Some points:
Array([0.9, 0.3, -0.6, -0.3, -0.8, -0.5, 0.2, 0.2, -1.2, -0.6, 1.0, 0.5, -1.6, -0.4, 1.5, -0.9, -0.6, -0.7, 1.7, 0.1, 0.3, -1.0, -0.5, -1.2])
Array([-1.6, 0.1, -2.8, -1.7, 0.5, 0.8, 0.1, -0.2, 0.2, -0.8, -0.8, -0.7, -0.5, 0.5, 1.4, -0.6, -1.3, 0.7, 0.7, -0.2, -1.1, 1.6, 1.6, 1.1])
Array([0.5, -1.7, -1.8, 1.0, -1.2, -2.3, -1.5, -1.2, 0.4, 0.5, 0.3, -0.1, 0.7, 1.5, -0.3, 0.5, 0.4, 0.1, -0.4, 1.4, 0.8, -0.9, 1.7, 0.3])
Array([-1.7, 0.9, 1.1, -1.5, -1.2, -0.6, -0.1, 1.4, 0.1, 0.2, 1.5, -1.0, -0.3, 0.0, 0.2, -0.1, -0.8, -1.8, 0.8, 1.8, 0.2, -1.1, -0.4, -0.3])
Array([0.3, 1.2, 0.0, 2.0, -0.2, 0.9, 1.9, -0.6, 0.9, 1.5, 0.9, -0.9, -0.5, 0.1, -1.5, 0.8, 1.2, 0.0, -0.3, -0.3, 0.1, 0.6, 0.6, -1.5])
Array([-0.1, -1.0, 1.6, -1.0, -0.9, -0.3, -1.5, 0.3, 0.1, -0.3, 1.2, 0.3, 0.2, -1.0, 1.5, -0.6, -0.3, 0.0, -0.2, 1.7, -1.3, -0.9, 0.8, -0.2])
Array([-0.4, -0.9, -0.4, 0.1, -1.1, -1.0, -1.9, 1.0, 0.1, -0.6, 0.5, -0.6, -0.6, -2.4, -0.9, 0.0, -0.3, 0.1, 1.0, 0.8, 0.2, -1.1, 0.3, -0.8])
Array([-1.3, 0.1, -0.8, 2.0, 0.2, 1.2, -1.4, 0.0, 1.2, 0.5, 0.7, -0.5, 1.3, 0.1, 0.0, -1.0, 0.2, 0.2, 1.5, -1.4, 0.9, -0.9, -0.6, -0.3])
Array([0.3, 0.6, 1.0, -0.5, -0.6, 1.3, 0.5, -1.8, 0.0, 0.1, -0.1, -1.2, 0.1, 0.6, -0.7, -1.2, -0.5, 0.8, -1.7, -0.3, -0.6, 1.1, -0.7, -0.6])
Array([-0.9, 0.5, 0.2, -0.6, 3.5, 0.8, -0.2, -0.7, 0.0, -0.1, 0.8, 0.1, -0.5, 1.1, 0.3, 1.0, 0.5, 0.8, -0.8, 1.1, -0.5, -0.7, -1.6, 0.2])
Array([1.0, -0.7, -0.7, -0.6, -0.1, 1.0, 1.0, 0.7, 1.1, -0.4, 0.5, 1.2, 1.2, -0.6, -0.2, -1.4, 5.5, -0.1, -1.7, -0.6, 5.0, -0.9, -0.8, 1.1])
Array([-0.3, -0.4, 0.3, 1.2, -0.8, -0.6, 0.3, 1.0, -0.6, -0.6, 0.2, -1.1, -0.9, 0.1, -1.5, -2.3, -1.0, 0.6, -1.0, -0.9, -0.4, -0.6, -0.1, -0.2])
Array([-1.0, -0.9, 1.7, 0.8, -1.5, -0.4, 1.2, -1.7, 1.2, -1.0, -2.0, 1.7, -0.8, 0.1, -0.4, 1.1, -1.4, -0.4, 1.3, 0.4, 1.2, -0.1, -1.0, 0.7])
Array([-1.5, 0.7, -1.6, 1.0, -0.5, -1.9, 1.7, -0.4, -0.9, -2.5, -0.1, -0.6, 1.5, 0.3, -0.3, 0.1, -0.5, 0.2, -1.1, 1.1, 1.4, 1.1, 0.0, 0.7])
Array([-0.1, 0.5, 1.0, 1.2, 0.1, 0.4, 0.1, -0.1, -0.7, -0.2, 1.6, -0.2, -0.4, 0.8, -0.8, -1.1, 0.1, 0.1, -0.6, -0.3, -1.4, 1.4, -0.3, -1.1])
Array([0.5, -0.4, 0.1, -1.4, -0.1, 0.4, -1.4, 0.3, 0.0, 0.1, -1.5, -0.4, -1.4, 2.0, -0.7, -0.5, 4.7, 0.4, 1.3, -0.9, -0.3, 0.3, -1.3, 0.7])
Array([0.3, -0.2, 0.6, 0.8, -0.9, 0.4, 1.2, -1.3, 0.1, 1.0, 0.2, -1.0, -0.9, -1.2, 0.2, 1.1, -0.2, -0.8, -1.3, -0.9, -1.0, -0.6, 0.6, -0.6])
Array([0.7, 1.4, 1.4, 0.5, -0.5, -0.7, 0.2, -0.7, 0.8, 0.4, -2.1, 1.9, 1.1, 0.6, 1.5, -0.8, -0.2, -0.2, 1.6, 1.3, -0.5, 1.4, -0.9, -0.9])
Array([-0.5, 1.5, 0.8, 0.8, -0.2, -1.7, -1.8, 1.2, -0.8, 0.1, 0.2, 1.3, -1.1, 0.8, 2.2, 0.2, -0.1, -1.2, -1.4, -0.7, 2.4, 0.9, 2.8, 0.8])
Array([-0.3, 0.7, 0.3, 0.7, 0.5, 1.2, -0.6, -0.2, 0.0, -1.1, -1.1, -1.2, -0.5, 0.4, -1.9, -1.1, -0.9, 0.1, -1.2, -0.3, -0.2, 0.0, -0.2, -0.8])
Array([0.2, -1.3, -0.6, -1.5, 1.2, -0.3, 1.4, 2.4, 0.5, 0.6, -1.2, 0.9, -0.8, -0.6, -0.3, 0.5, -0.6, -1.9, 1.5, -0.7, -1.8, 1.1, 1.0, -0.4])
Array([-0.9, 0.1, 1.2, -0.4, -1.1, -0.5, -0.5, 1.3, -0.7, 0.7, 0.8, -1.0, -1.0, -1.4, 1.2, -0.1, -0.3, 1.9, 1.6, 0.6, 0.0, -1.0, 0.1, -0.6])
Array([1.5, -0.4, 0.8, -0.4, 0.9, 1.6, 0.3, 0.9, -0.8, 0.2, -1.4, -0.6, 0.5, -1.9, -0.5, 1.7, -1.1, -0.7, -0.9, 0.5, 1.1, 1.0, 0.4, -0.6])
Array([-0.7, 0.4, 0.9, 1.0, -0.4, 0.0, 0.7, -2.6, 0.0, 1.3, 0.3, 0.1, -0.3, -1.5, -0.7, 2.0, 0.0, -0.2, 0.2, -0.8, -0.3, 1.2, 1.1, 0.6])
Array([1.1, 0.2, 0.1, -0.7, -1.3, 1.0, -0.8, 0.5, -0.1, -0.1, 0.8, 0.6, 1.1, 1.3, 0.9, 0.0, -1.4, 0.8, 0.4, -0.1, 2.0, 0.1, 2.4, -1.3])
Array([-0.1, -0.4, 1.0, 0.6, 3.9, 0.6, 0.2, -0.1, -0.6, -0.8, 0.5, -0.5, 1.3, -0.7, -0.2, -0.5, 0.6, 0.1, 1.5, 1.5, -0.5, 0.0, -1.3, 1.4])
Array([-1.2, 1.5, -1.5, -1.2, 0.1, 0.2, -0.5, -0.4, -1.3, 1.4, -2.2, -0.8, 0.5, -0.1, 0.7, -0.8, -1.3, -0.7, 0.8, 0.2, -0.8, -0.1, 0.9, 1.7])
Array([0.2, 0.5, -0.1, -0.3, 0.1, -0.6, 1.1, 1.2, 1.6, 0.7, -1.2, 0.9, -0.4, -1.1, 0.8, 1.1, -0.3, -0.4, -1.1, 1.0, -0.8, -0.1, 0.0, -1.0])
Array([2.0, 1.4, -0.9, -0.1, -0.4, 0.3, 0.2, 0.6, 1.0, -0.4, -0.4, -1.2, -0.1, -0.3, 0.8, 1.4, -0.5, -0.1, 0.6, -0.2, 0.0, -0.9, 0.5, 1.8])
Array([2.0, -0.2, -0.1, 1.5, 0.0, 0.4, -0.8, 1.2, -0.7, 1.0, 1.0, 0.9, 0.9, 1.1, -1.5, 1.0, -1.4, 1.1, -0.9, -0.5, -1.5, 1.2, -1.4, 1.7])
Array([0.3, 0.3, 0.7, -1.0, 3.4, -0.6, -0.3, -1.1, 1.0, -1.5, 0.7, 0.5, 0.5, 1.4, -1.6, 0.5, -0.3, 0.6, -0.8, -0.1, -0.8, -0.8, -1.2, 0.6])
Array([1.2, -1.1, -1.0, 0.0, -0.8, 0.8, -0.8, -0.1, 0.7, 2.8, 0.8, 1.0, -0.7, 0.0, -0.4, -0.6, -1.1, 0.6, -0.4, 0.7, 0.5, 1.8, -2.9, 2.1])
Array([0.5, -1.7, 1.2, -1.5, 1.7, -2.4, 1.0, 1.9, -1.1, 1.9, -0.1, -0.2, -0.3, 0.5, 0.2, -0.2, -0.5, -0.8, 0.1, -1.3, 0.0, 0.3, 1.5, -1.1])
Array([0.0, -2.0, 0.6, 1.9, -1.2, 0.0, 1.0, -1.1, 0.7, -0.4, -1.4, 0.8, 0.8, 1.5, 1.3, 0.1, -1.3, -1.5, 1.1, -0.3, 1.3, -0.1, 0.1, -0.6])
Array([-0.6, -1.1, -0.4, -1.0, 3.6, 0.8, -0.7, -2.1, -0.2, -0.2, 0.6, -0.2, 0.2, 0.3, -0.4, -0.7, -0.3, 0.4, 0.2, 0.4, -0.1, -1.8, -1.7, -1.1])
Array([-0.7, 0.4, -1.1, 0.3, -0.6, 1.8, 1.3, 0.5, -1.1, -1.5, 0.5, 2.4, -0.9, -0.3, 0.0, -1.2, 2.4, 0.3, -0.9, 0.8, -1.7, -0.6, 2.1, 0.5])
Array([-0.6, 0.7, 0.4, 0.3, -0.5, 0.2, -1.1, -0.3, -0.6, -1.3, 0.4, -1.0, 0.0, -1.1, 0.5, 0.2, -0.8, 0.1, -0.4, -2.0, -0.9, 0.6, -1.1, -2.2])
Array([-1.5, -0.4, -0.7, -0.7, -1.5, -0.8, -0.1, 1.0, -0.7, -0.6, -0.9, 0.0, 0.8, 0.4, 0.2, 1.7, 3.7, 0.6, -1.1, -1.6, -0.1, -0.9, -1.8, 0.8])
Array([2.6, 0.7, -1.7, -1.1, -1.0, -0.9, 0.3, -0.9, 0.5, 0.1, 0.5, -0.2, 1.8, -0.6, -0.5, 0.5, 0.1, 0.8, 0.2, -0.8, -0.7, -0.7, 1.3, 0.7])
These points spread out most along one direction. Take the direction at right angles to it along which they spread out most. Then take the direction at right angles to both along which they spread out most. Go by this last direction. How many in every 100 of the points above lie lower along it than each point below? Round to a whole number. More than half of the points above lie lower than the first one.
Array([0.5, -0.4, 0.1, -1.4, -0.1, 0.4, -1.4, 0.3, 0.0, 0.1, -1.5, -0.4, -1.4, 2.0, -0.7, -0.5, 4.7, 0.4, 1.3, -0.9, -0.3, 0.3, -1.3, 0.7]) 85
Array([1.1, 0.2, 0.1, -0.7, -1.3, 1.0, -0.8, 0.5, -0.1, -0.1, 0.8, 0.6, 1.1, 1.3, 0.9, 0.0, -1.4, 0.8, 0.4, -0.1, 2.0, 0.1, 2.4, -1.3]) 46
Array([0.5, -1.7, -1.8, 1.0, -1.2, -2.3, -1.5, -1.2, 0.4, 0.5, 0.3, -0.1, 0.7, 1.5, -0.3, 0.5, 0.4, 0.1, -0.4, 1.4, 0.8, -0.9, 1.7, 0.3]) 31
Array([2.6, 0.7, -1.7, -1.1, -1.0, -0.9, 0.3, -0.9, 0.5, 0.1, 0.5, -0.2, 1.8, -0.6, -0.5, 0.5, 0.1, 0.8, 0.2, -0.8, -0.7, -0.7, 1.3, 0.7]) 38
Array([0.3, 0.3, 0.7, -1.0, 3.4, -0.6, -0.3, -1.1, 1.0, -1.5, 0.7, 0.5, 0.5, 1.4, -1.6, 0.5, -0.3, 0.6, -0.8, -0.1, -0.8, -0.8, -1.2, 0.6]) 56
Array([-0.1, 0.5, 1.0, 1.2, 0.1, 0.4, 0.1, -0.1, -0.7, -0.2, 1.6, -0.2, -0.4, 0.8, -0.8, -1.1, 0.1, 0.1, -0.6, -0.3, -1.4, 1.4, -0.3, -1.1]) 26
Array([-1.6, 0.1, -2.8, -1.7, 0.5, 0.8, 0.1, -0.2, 0.2, -0.8, -0.8, -0.7, -0.5, 0.5, 1.4, -0.6, -1.3, 0.7, 0.7, -0.2, -1.1, 1.6, 1.6, 1.1]) 82
Array([-0.1, -0.4, 1.0, 0.6, 3.9, 0.6, 0.2, -0.1, -0.6, -0.8, 0.5, -0.5, 1.3, -0.7, -0.2, -0.5, 0.6, 0.1, 1.5, 1.5, -0.5, 0.0, -1.3, 1.4]) 74
Array([1.0, -0.7, -0.7, -0.6, -0.1, 1.0, 1.0, 0.7, 1.1, -0.4, 0.5, 1.2, 1.2, -0.6, -0.2, -1.4, 5.5, -0.1, -1.7, -0.6, 5.0, -0.9, -0.8, 1.1]) 49
Array([-0.1, -1.0, 1.6, -1.0, -0.9, -0.3, -1.5, 0.3, 0.1, -0.3, 1.2, 0.3, 0.2, -1.0, 1.5, -0.6, -0.3, 0.0, -0.2, 1.7, -1.3, -0.9, 0.8, -0.2]) 87
Array([-1.5, -0.4, -0.7, -0.7, -1.5, -0.8, -0.1, 1.0, -0.7, -0.6, -0.9, 0.0, 0.8, 0.4, 0.2, 1.7, 3.7, 0.6, -1.1, -1.6, -0.1, -0.9, -1.8, 0.8]) 62
Array([-0.9, 0.5, 0.2, -0.6, 3.5, 0.8, -0.2, -0.7, 0.0, -0.1, 0.8, 0.1, -0.5, 1.1, 0.3, 1.0, 0.5, 0.8, -0.8, 1.1, -0.5, -0.7, -1.6, 0.2]) 67
Array([-0.6, -1.1, -0.4, -1.0, 3.6, 0.8, -0.7, -2.1, -0.2, -0.2, 0.6, -0.2, 0.2, 0.3, -0.4, -0.7, -0.3, 0.4, 0.2, 0.4, -0.1, -1.8, -1.7, -1.1]) 69
